In the data rows, the value 128 means zero.
Every row has a hidden score from 0 to 40. What is each row's score? 20 is about the middle. The score is a weighted sum of the row's numbers plus the product of two more (or one squared), each taken from its middle value.
[134 129 130 119 167 162 102 139 128 155 123 110 116 110 191 147 132 187
 101 147 166 116 140 149]: 26
[187 127 127 106  95 181 178  97 114 170 112 109 136 187 103 101 129 105
 177 125 109 107 104 107]: 15
[148 147 101 187 127 147 112 190 144  83 180 208 113 121 107 132 124 109
 105 106 155 121  95 120]: 14
[114 139  99 192 147 138 116 175 175  91 164 187 127 122 172 154 157 170
 116 121 150 133 113 169]: 14
[144 133 100 192 134 147 107 159 139  99 196 204 100 117 114 111 132 130
 115 117 145 125  82 113]: 16
[103 125 138 103  99  97 120 115 105 133 127 106 116  97 150 168 172 157
 107 135 128 113 138 192]: 26
[147 114 110 133  90 147 110 132 110 142 196 151  77 115 114 156 129 113
 116 172 139 106 122 121]: 22
[127 139 104 173 158 170 107 157 163 125 172 162 101 114 197 156 152 166
 104 150 160 116  89 135]: 29
[141 136 162 111 134  84 206 117 121 113  94 102 202 180 104 104  90  96
 197  97  86 151 133 109]: 30
[157 162 112 141 140 166 113 170 180  74  89 172 116 121 147 146 116 100
 112  81 105 177 150 154]: 21
[111 139 121 167 163 135 120 162 140 121 159 161 122 111 175 154 109 175
 111 143 162 113 141 140]: 19
[115 151 157 132 157 110 194 171 163 117  99 138 214 176 123 109  73  91
 189 101 130 177 178 116]: 13
[ 61 136 134 158 146  78 107 162 159 109 112 143 160  99 153 138 149 134
 113 102 129 115 129 163]: 21
[ 75 153 138 219 161 101 113 194 198  80 169 195 166 101 127 114  75  90
 107  91 135 124 112 103]: 18
[ 87 115 149  89 116  75 116  96  93 119 101  88 138  95 103 109 181 130
 127 110  98 113 110 155]: 27
[170 110 147  82  73 127 176  68  92 152 122  87 117 169 112  92 127 110
 169 149 102 188 131  98]: 25
[159 136 148 132 149 108 187 137 154  81  97 138 191 183 107  83  93 100
 189  72  85 190 147 102]: 24
[ 62 139 154 140 155  87 117 130 140 100  87 110 162  97 126  84 157 103
 109  83  95 112 119 150]: 24
[118 140 119 105 107 105 110 108 102 126  92 103 123  98 141  91 140 169
 110  99  93 128 111 101]: 29
[ 67 119 134 146 142  72 114 114 151 108  98 114 153 100  85  93  94 100
 112  91  92 124 119  96]: 25
[185 136 144 125 130 143 165 121 124 101  95 137 128 172  99  88 119 103
 165  91  96 137  82 107]: 28
[136 139 123 128 117 164 108 143 164  88  96 151 111 120 170 123 196 141
 117  79  95 125  87 152]: 29
[167 128 127 111 124 151 149 157 127 101 119 139 141 181  99 102 124 114
 168 117 118 129 138 108]: 19
[140 118 121 126 121 157 117 155 115 156 170 137  95 120 122 169 128 140
 101 162 181 114 143 135]: 14
[153 123 137 106 123 148 135 130 107 135 123 111 124 145 138 147 122 151
 145 152 152 132 131 113]: 22
[109  99 153  78  88  92 120  91  66 169 167  62 141 137  81 119 114  97
 149 192 136 109 150 100]: 13
[127 110  97 143  84 139 113 102 117 139 168 146  61 114 170 148 191 167
 113 186 148 112  95 157]: 18
[ 72 147 137 186 148  89 111 171 162 111 200 175 157  99 137 105  79  96
 101 124 134 117 129 107]: 23
[185 108 186  82  86  82 175  66  70 159 120  76 118 133  69  86  98 104
 139 139 100 116 119  99]: 39
[ 86 143 106 187 137 122 121 138 193  81 112 196 136 104 124  93 130 124
 114  69 101 126 100 103]: 21
[185 132 129 112 126 128 181 134 126  78  93 139 168 205  80  95 109 104
 191  73 103 191 165 104]: 19
[117 130 110 139 144 134 108 172 139 107 120 155 117 109 151 181 176 153
 110 113 158 124 131 192]: 20
[130 118 155  89 100  98 180  90 101 159 121  68 158 167 121 118 101 105
 167 185 110 164 175 101]: 21
[ 65 143 121 126 146 106 112 132 189  94  97 131 150  98 128  91  73  97
 102  87  84 121 115 108]: 19
[108 111 148  89 166 158 106  85  90 218 135  74 108 113 153 124 108 159
 113 179 166 109 115 107]: 18
[164 129 112 114 126 126 118 124 109  97 102 129 130 147  85 121 136 109
 136  90  95 202 164 126]: 13
[121 136 112 189 161 120 110 169 140  87 170 184 128 110 140 153 143 154
 123 109 151 125  99 145]: 18
[145 116 181  92 107  90 186  80 113 164 115  65 148 164 119  92  92  98
 166 149 101 106 114  97]: 34
[114 148 118 196 200 174 120 199 189 122 180 185 147 110 190 141  95 153
 115 121 181 123 116 125]: 34
[140 121 115 116 104 136 119 147 105 117 126 145  92 117 143 165 181 150
 114 136 140 115 128 187]: 24
[122 110 116 137  77 121 115 113 101 144 203 134  78 113 107 149 133 126
 112 187 159 101 120 110]: 15
[180 120 115 102 104 139 163 124  97 117  90 117 148 201  73 138 131 107
 180 120 134 176 179 111]: 22
[101 132 117 175 131 114 113 143 151 121 173 167 115 106 171 148 162 170
 102 148 145 114  95 153]: 16
[131 124 151 120 151  88 186 128 129 101  98 112 219 187  86  85  90  95
 200  85  92 160 152 117]: 25
[121 119  95 158  84 133 108  90 143 127 127 156  83 129  94  99 173 116
 122 118 102 105  93 105]: 17
[120 116 136 149 163 146 118 135  86 188 180 115 116 103 125 151 104 171
 119 168 174 112 138 126]: 22
[161 124 113 112 105 161 112 124 117 135 154 129 101 128 143 134 126 148
 123 168 157 114 140 117]: 17
[117 109 146  89 179 142 112  91  60 229 115  55 131  94 101 109  98 136
 106 164 176 112 120 101]: 21
[115 128 172  99 123 148 171 112 124 200 116  80 169 164 137 125  89 103
 178 185 156 128 172  88]: 11
[123 109 107 109 100 118 115 132  92 128 115 124 105 111 124 188 193 156
 108 136 144 119 123 177]: 34
[134 133 125 133 158 139 111 191 145  83 107 147 128 109 138 186 122 147
 109 110 175 128 169 173]: 24
[111 154  88 223 142 160 120 142 213  83 143 221 111 105 134  92 109 106
 122  80 101 118  82 106]: 12
[ 83 131 112 178 110 118 116 107 173 134 170 170 110 104 133 105 110 106
 108 144 105 100 107  99]: 11
[123 137 108 136 107 145  97 136 146 106 133 154  99 117 169 167 189 154
  99 138 131 122 121 195]: 18
[191 133 113 111 122 135 165 139 129  95 101 137 144 197 101  96 120 111
 190  97 102 155 134  97]: 20
[105 139 121 189 142 119 115 177 157 102 181 190 136 103 106 126  95 100
 103 111 134 121 114 113]: 16
[142 112 130  89 165 195 106  74  83 235 106  81  88 117 160 104 136 182
 125 169 167  91  98 101]: 20
[162  91 107 115 138 170 111 106  77 183 156 113  61 109 146 185 184 179
 112 194 174 108 124 160]: 23
[119 122 138 122 188 143 121 159 110 179 146 105 158 113 135 166  99 151
 120 138 185 116 167 140]: 15
[125 144 145 127 188 137 141 154 136 136  99 135 188 140 144 114  94 151
 140 107 141 123 157 105]: 14
[137 117  98 194  95 152 115 108 150 118 177 187  76 120 110  93 144 119
 110 136 115 108  84 107]: 14
[185 119 103  90 100 142 147 115 100 113 122 126 124 186  88 108 133 120
 167 139 106 161 141 102]: 15
[111 131 134 109 117 131 115 116 142 112 113 116 120  98 169 169 165 160
 101 112 116 114 128 187]: 27
[177 136 112 118 121 187 180 157 149 127  94 153 141 206 135 127 116 103
 192 131 130 167 151  99]: 14
[ 97 121 147 105 139  69 115 130  82 123 109  90 152 100  73 160  92  99
 111 111 103 170 196 169]: 22
[ 84 149 122 133 115 132 106 109 178 110 106 128 122 104 143 103 174  99
 102 110  94 116 101 122]: 14
[168 103 114  79  75 157 133 110  86 141 140  99  97 158 106 154 149 130
 148 177 154 146 162 124]: 14
[112 123 131 104 124 124 116  96 128 137 130  91 101 116 194 118 160 186
 100 152 120 112 101 126]: 33
[102 113 157  86 109  96 120 100  76 174 155  66 139 128 107 108  96 117
 128 175 146 113 139 106]: 16
[135 111  93 177  66 155 110  99 124 144 200 161  67 121 123  94 145 128
 119 170 125  96  78 107]: 15
[126 151 133 164 158 143 107 191 152  98 145 162 148 110 163 170 102 156
 120 125 174 119 155 152]: 16
[100 124 115 152 115 109 112 113 132 127 161 147 110 105 153 144 180 162
 110 158 132 111  95 138]: 18
[ 91 112 137 143 124  87 106 103  98 157 188 112 102 101 148 156 130 166
 101 195 153 103 113 150]: 18
[131 148 124 129 127 120 116 191 152  95 137 154 164 137 128 142  98  99
 144 120 152 120 155 107]: 14
[136 157 113 160 155 172 123 199 176  98 168 184 119 127 169 159 115 129
 106 117 159 134 137 144]: 26
[135 120 146  94 166 168 135 121  97 216 118  77 159 129 119 100  96 126
 145 152 160 108 151  98]: 25
[169 124 132 110 106 146 142 104 123 113 101 117 116 163 105 103 115 110
 149 107  99 192 160 110]: 19
[116 162 141 131 161 114 156 178 179  93  82 143 204 168 139 135  86  93
 166  90 133 188 209 133]: 8
[120 129 164  95  94 135 179  93 124 186 118  70 176 181 132 116  95 101
 196 173 134 146 169 104]: 7
[169 116 111  98 101 146 134 122 124 114 123 126 107 173 114 118 131 104
 159 157 124 128 151 108]: 16
[103 136 115 125 131 121 114 138 136  84  91 138 132 104 103 105 192 114
 109  68 106 128  94 145]: 20
[150 108 139 102 157 176 139 110  87 223 109  95 140 145 101 110 116 105
 140 147 162 104 127  94]: 12
[135 107 127 122 147 154 107 137  76 188 185 117 122 119 116 162 119 138
 116 173 178 115 148 127]: 14
[111 141 140 177 170 152 107 180 163 119 162 161 135 105 194 162 112 168
 114 146 183 112 151 149]: 23
[132 117 132  93 115 100 120 135  80 128 114  94 148 128 107 175 115 127
 151 148 168 145 207 158]: 16
[151 128 128 123 191 158 116 172 112 157 121 119 161 143 111 150 112 143
 139 112 177 133 160 126]: 9
[142 105 144 104 172 143 116 125  87 161 107  97 108 101 158 151 137 199
 118 153 156 114 131 144]: 35
[ 88 120 131 135 115  90 111 119 121 122 118 121 135 107 142 152 183 149
 110 129 127 112 110 181]: 32
[164 139 124 116  95 156 129 109 150 114 108 126 117 155 142 123 129 111
 145 122  93 190 156 107]: 19
[132  98 151  85 186 153 118  85  65 234 108  64 122  93 107 101 115 156
 116 166 165 111 118 114]: 23
[118 129 125 145 174 151 119 152 107 170 147 133 118 117 155 153 126 175
 122 157 188 112 143 158]: 11
[117 102 117 128  99  86 116 130  78 143 190 123 113 103  70 141 118 107
 103 161 143 111 140 124]: 16
[ 92 151 117 209 147 116 106 164 177  99 187 192 144 100 140  97  92 112
 106 100 117 120 109 100]: 23
[124 143 101 205 134 147 118 175 171  77 165 219 121 120 124 115 124 107
 110  97 131 117  89 105]: 15
[116 125 124 169 101 133 111 122 127 132 214 153  86 116 132 126 119 117
 117 169 140 115  93 108]: 25
[ 88 107 134 107 132  80 112 106 101 116 108 105 141  99  87  95 170  95
 107  95  91 118 117 140]: 22
[120 111 129 166 150 108 108 141 105 126 192 140 127 112 141 158 135 164
 113 155 156 118 135 156]: 19
[115 123 133 160 193 136 109 181 136 119 130 148 138 110 170 170 127 178
 115 108 181 120 138 162]: 23
[ 76 117 126 182 135  68 118 115 125 126 153 161 145  97  81  86  92  96
 116 103  89 126 131 101]: 15
[162 129 111 137 149 144 106 176 103 115 157 155 110 122 115 166 123 127
 117 124 174 117 145 135]: 22
[154 114 156  95 120  74 196  79  86 143 104  84 174 189  85 107  99 100
 204 122  99 156 145 104]: 28
[132 129 101 117  67 179 110 127 136 128 146 123  65 124 184 195 184 162
 106 179 150 103 110 183]: 20
[ 73 125 129 135 137  70 114 117 128 112 103 117 149  96  89  91 152  90
 112  83 103 112 123 126]: 18
[149 133 140 123 136 121 179 136 156  89 100 135 182 182 126  93  99 100
 184  90  96 166 132 113]: 22
[168 116 132 101 108 128 182  95 109 128 110 112 146 198  96  96 114 113
 195 129  98 148 136 100]: 23
[113 103 110 123  88  99 112 101  85 147 136 106  94 127 137 180 192 158
 113 157 135 107 113 183]: 34
[127 137  95 179 108 164 115 118 186 102 116 186  83 123 125  99 122 117
 118 112  98 106  91 105]: 20
[147 115 163  97 110  62 204  93  93 126 111  83 187 172  81  96  90  98
 188 108  97 178 150 112]: 27
[121 107 145  96 201 146 116 108  82 216 111  94 132  94 129 122 104 157
 107 138 155 108 113 105]: 25
[145 127 149 108 125  79 189 113 102 119 107 107 189 177  68  96  91  93
 194  93  88 156 151 107]: 25
[142 136 155 122 137 106 174 129 138  97  93 122 177 178 114  98  94 116
 184 103  93 155 150  98]: 27
[125 143  92 190 134 140 110 136 198  72  93 190 108 119 123  83 142 103
 113  74  91 119  79 111]: 20
[122 133 100 133 130 136 108 133 165  86  98 166 116 118 107  88 191 105
 113  71 101 131 100 129]: 13
[ 85 125 108 155 104 131 117 101 175 122 109 142 109 107 128  98 129 104
  99 117  99 119 105 108]: 17
[135 124 119 139 184 163 110 181 124 153 150 156 145 123 135 137 107 144
 116 134 179 124 147 102]: 19
[116 110 144 104 131  79 126 142  91 116 100  83 176 147  80 166  97 101
 155 121 155 177 220 148]: 19
[ 80 127 142 171 154 112 115 149 150 141 173 141 142  98 182 162  94 156
 107 170 165 113 144 137]: 18
[180 120 116 111 184 215 124 124 101 186 107 130 101 117 116  98 138 154
  99 116 164 116  82 103]: 28
[124 141 147 113 150 150 156 150 139 170 147 108 177 158 139 121  86 119
 159 150 166 109 159 109]: 10
[121 144 150 126 129 106 156 115 151 122 114 118 162 147 135  92 103 102
 167 104 112 204 171 101]: 18
[102 136 126 182 121 131 113 149 156 124 200 157 118 104 154 125 101 121
  98 153 146 120 105 108]: 31
[159 136 109 107 190 243 114 138 160 184 107 139  97 124 194 114 131 172
 111 141 164 121  92 106]: 34
[138 123 108  95 108 123 113  92  93 142 105 103  86 119 138  95 169 177
 115 121  82 118  94 123]: 28
[139 123  99 170 142 123 111 163 132 101 159 180 108 118 120 148 167 157
 108 120 144 126  93 158]: 19
[133 134 127 145 183 173 109 170 139 163 144 130 137 113 173 157  97 164
 114 139 184 127 164 134]: 27
[180 121 125  88  95 154 115  99 102 129 103 112  96 124 133 150 144 149
 110 139 143 124 152 143]: 20
[108 143 157 125 237 141 113 149 123 176  90 117 166  94 145 108  82 151
 113  97 168 122 114 111]: 23
[162 102 104 143 131 185 115 127  81 193 183 127  63 130 134 150 148 171
 124 184 179 114 111 131]: 25
[131 146 151 130 148  88 209 146 152  94  91 127 219 182 120  85  78  95
 177  69  88 170 148  96]: 25
[131 125 165  96 143 138 159  89 116 198 113  83 178 141 115  96  90 110
 157 121 114 106 125  99]: 15
[142 145 105 161 145 156 118 192 146  97 165 190 115 116 128 165 116 121
 112 123 171 125 121 132]: 15
[ 61 146 145 161 144  97 115 133 182 104 100 131 159  99 122  98  82  93
 105  79  97 127 118 113]: 18
[126 120 136 104 138  99 106 115 114 102 102 115 132 106  75  96 121 103
 101  86  97 114 104 102]: 25
[ 77 123 143 151 110  85 122 123 119 161 215 127 117  99 134 149 101 106
  94 187 140  99 138 111]: 23
[112 128 122 173 165 143 113 151 147 130 166 162 115 107 166 148 138 165
 119 149 157 121  92 145]: 18
[111 117 134 145 136 114 111 118  94 167 184 131 101 104 139 159 147 174
 104 176 157 114 110 128]: 16
[150 145 146 125 140 114 195 145 168  92  98 138 182 194 150  97  93  92
 182  83  96 149 109 100]: 27
[198 130 145 102  97 135 195  97 121 124 117 117 126 171 120  88 123 105
 177 123 104 124  94 104]: 35
[140 122 128 131  93 120 118 139 104 133 171 132  94 115 104 150 125 112
 106 164 152 108 149 114]: 24
[129 126 153 110 130 108 159 153 110 140 110 110 177 166  97 141 106 105
 169 134 151 142 183 107]: 15
[142 134 110 123 116 154 115 161 138  96  86 155 108 118 126 171 176 119
 111 111 119 115 132 189]: 30
[147 149 112 131 121 163 118 187 181  85 108 154 109 126 186 173 146 149
 105 122 138 148 151 181]: 24
[163 131 137 115 130 111 133 120 109  88  97 131 157 143  75 118 118 108
 142  71 110 176 162 114]: 17
[123 131 173 112 136  88 133 103 115 125 111  90 173 158 100  92  92  84
 159 110  90 213 184 103]: 16
[137 127 118 123 132 102 112 144 108  97 100 129 127 112 115 161 181 150
 113  86 125 126 141 203]: 30
[112 158 129 142 158 132 110 199 180  84 119 164 146 108 183 194 135 149
 115 108 159 125 176 188]: 17
[122 138 112 149 129 117 109 157 142  85 117 163 117 110 158 150 194 145
 100  96 136 126  92 182]: 21
[ 92 132 108 194 126 101 111 130 146 123 174 171 124 103 101  91 110 102
 113 122 102 114 108 101]: 12
[132 145 111 122 136 159 108 171 171  81  95 160 117 116 139 169 137  98
 106  92  92 118 140 173]: 24
[126 137 154 119 126  99 199 118 139 136 115 101 208 190 123 100  81  95
 189 103  92 156 170 102]: 17
[205 121 138 102  98 110 197 103  98 114 105 123 138 187  72  89 126 111
 190  95 109 154 109 103]: 27
[112 139 117 189 135 129 121 154 169  88 147 195 121 118 146 133 159 138
 121 113 126 128  86 127]: 19
